126,143,152,136,139
129,157,129,155,145
129,142,123,143,136
-> 136

129,114,121,101,111,119,116
122,137,144,128,147,140,140
117,127,132,126,137,120,142
-> 119

114,130,113,132,119,108,130
120,130,120,130,123,117,130
146,122,147,125,140,153,124
-> 108

137,118,128,122,123,119
124,126,123,115,116,104
126,122,119,120,125,122
-> 123

146,127,119,133,135,135
104,132,108,133,139,106
127,140,133,151,112,117
-> 135

145,144,107,130,109,128,108
124,132,132,122,132,137,133
124,132,135,121,137,143,134
-> 128

103,128,104,124,105,103
134,123,134,133,133,131
108,131,110,123,108,105
-> 105

132,125,122,125,134
118,155,129,120,120
133,114,105,126,147
-> 125

127,126,124,138,112,130
125,106,124,117,133,137
126,137,125,127,134,126
-> 112
---
[[124 129 142 155 135]
 [119 131 116 122 132]] ==> 132

[[125 142 155 123 102]
 [135 124 117 126 141]
 [124 142 158 124  99]] ==> 141

[[104 122 148 139]
 [105 123 148 136]
 [136 126 123 115]] ==> 136

[[137 121  99 143 107 106]
 [135 106 120 142  99 129]
 [142 115 151 121 121 121]] ==> 129

[[132 115 133 131 137]
 [104 131 100 104 115]] ==> 115

[[119 131 155 133]
 [108 127 147 135]] ==> 135
---
[[137 104 129 102 125 101]
 [135 123 127 123 158 110]] --> 129

[113 134 100 135 114 121] --> 100

[[116 106 139 148]
 [143 145 102 126]
 [109 132 148 117]] --> 139

[[106 130 132 131 131]
 [136 132 133 130 130]
 [108 130 133 132 131]] --> 132

[134 107 130 106 145] --> 130

[143 154 114 129] --> 114
---
[107, 102, 112, 137, 145, 104, 140] gives 140
[105, 104, 137, 118, 132, 154] gives 154
[151, 109, 147, 99] gives 99
[152, 126, 139, 146, 114, 115] gives 115
[125, 131, 127, 129, 150, 101] gives 101
[148, 107, 147, 134, 127, 120] gives 120
---
[112 114 127 130 128 106 149] | 114
[155 120 148 144 110 150] | 120
[102 133 111 122 132 129 116] | 133
[127 126 115 134 155 129] | 126
[148 139 102 131 111 134 109] | 139
[152 108 128 106 135] | 108
---
[[124 101 139 125 106]
 [118 139 139 109 150]] value 150, 101

[153 131 128 117 126 123] value 153, 117

[[130 144 129 131]
 [132 149 130 132]] value 149, 129

[[126 116 101 132 116]
 [140 132 126 134 123]
 [123 131 125 121 128]] value 140, 101

[[104 135 110 121 128 118]
 [128 127 128 128 129 127]] value 135, 104

[[141 123 150 108]
 [138 125 144 112]] value 150, 108

[139 134 138 149 158] value 158, 134

[102 123 136 131 115 129] value 136, 102
---
((139, 139, 130, 135), (122, 122, 126, 143), (150, 150, 134, 111)) Out: 130
((121, 107, 137, 154), (143, 132, 121, 141), (118, 111, 127, 125)) Out: 137
((127, 152, 128, 131), (129, 149, 135, 128), (127, 105, 126, 123)) Out: 128
((122, 130, 130, 118), (152, 151, 146, 152), (112, 122, 125, 111)) Out: 130
((135, 138, 147, 127), (143, 136, 128, 128), (117, 120, 106, 130)) Out: 147
((141, 147, 128, 118), (138, 132, 113, 112), (129, 102, 104, 116)) Out: 128
((146, 123, 107, 142), (128, 146, 158, 114), (155, 124, 109, 146)) Out: 107
((104, 112, 122, 133), (104, 113, 120, 126), (112, 144, 133, 147)) Out: 122
---
[120 121 120 145 106] Answer: 120
[ 99 108 144 139 121 145 117] Answer: 99
[105 144 128 123 132 151 127] Answer: 105
[148 106 140 123 135 129] Answer: 148
[148 140 141 134 101 123 108] Answer: 148
[103 116 100 124] Answer: 103
---
[[ 99 132 120 153 110]
 [134 136 131 125 125]] -> 134

[[130 124 137 121 118 128]
 [131 125 147 124 154 124]
 [130 141 122 142 139 129]] -> 130

[115 157 132 126  99 137] -> 115

[[151 142 117 122 132 111 134]
 [148 117 131 120 136 119 114]
 [100 105 146 139 121 143 115]] -> 100

[[128 145 132 131 130]
 [137 123 124 133 151]] -> 137

[[128 126 131 154 129 126 130]
 [125 125 130 151 127 121 129]] -> 125
---
[102, 137, 129, 151] Out: 137

[[132, 143, 145, 103, 133, 132, 122],
 [127, 132, 124, 144, 121, 122, 133],
 [131, 114, 118, 128, 126, 136, 123]] Out: 143

[[125, 125, 144, 128, 111],
 [107, 129, 112, 127, 157]] Out: 125

[116, 136, 106, 130, 123, 129] Out: 136

[[141, 104, 142, 152, 127],
 [141, 155, 128, 148, 132],
 [130, 142, 117, 153, 149]] Out: 104

[140, 106, 132, 146, 108] Out: 106

[[142, 112, 156, 128, 122, 130],
 [118, 150, 131, 110, 131, 112],
 [121, 141, 146, 114, 111, 124]] Out: 112

[120, 104, 152, 117, 155] Out: 104
---
[[132 119 126 111 136 114 122]
 [142 149 144 125 139 128 146]] Out: 132

[[141 124 144 126 139]
 [105 120 144 120 120]] Out: 141

[[112 127 146 120 132 106 121]
 [140 143 106 130 126 141 143]] Out: 112

[[140 142 143 132 129 114 124]
 [102 107 106 115 131 144 138]] Out: 140

[[141 153  98 115 111]
 [123 153 113 104 127]] Out: 141

[[122 117 125 136 109 124 118]
 [134 122 122 132 102 120 124]] Out: 122

[[126 126 128 150 129 128]
 [124 126 118 134 141 127]] Out: 126

[[156 108 112 119]
 [119 124 136 104]] Out: 156
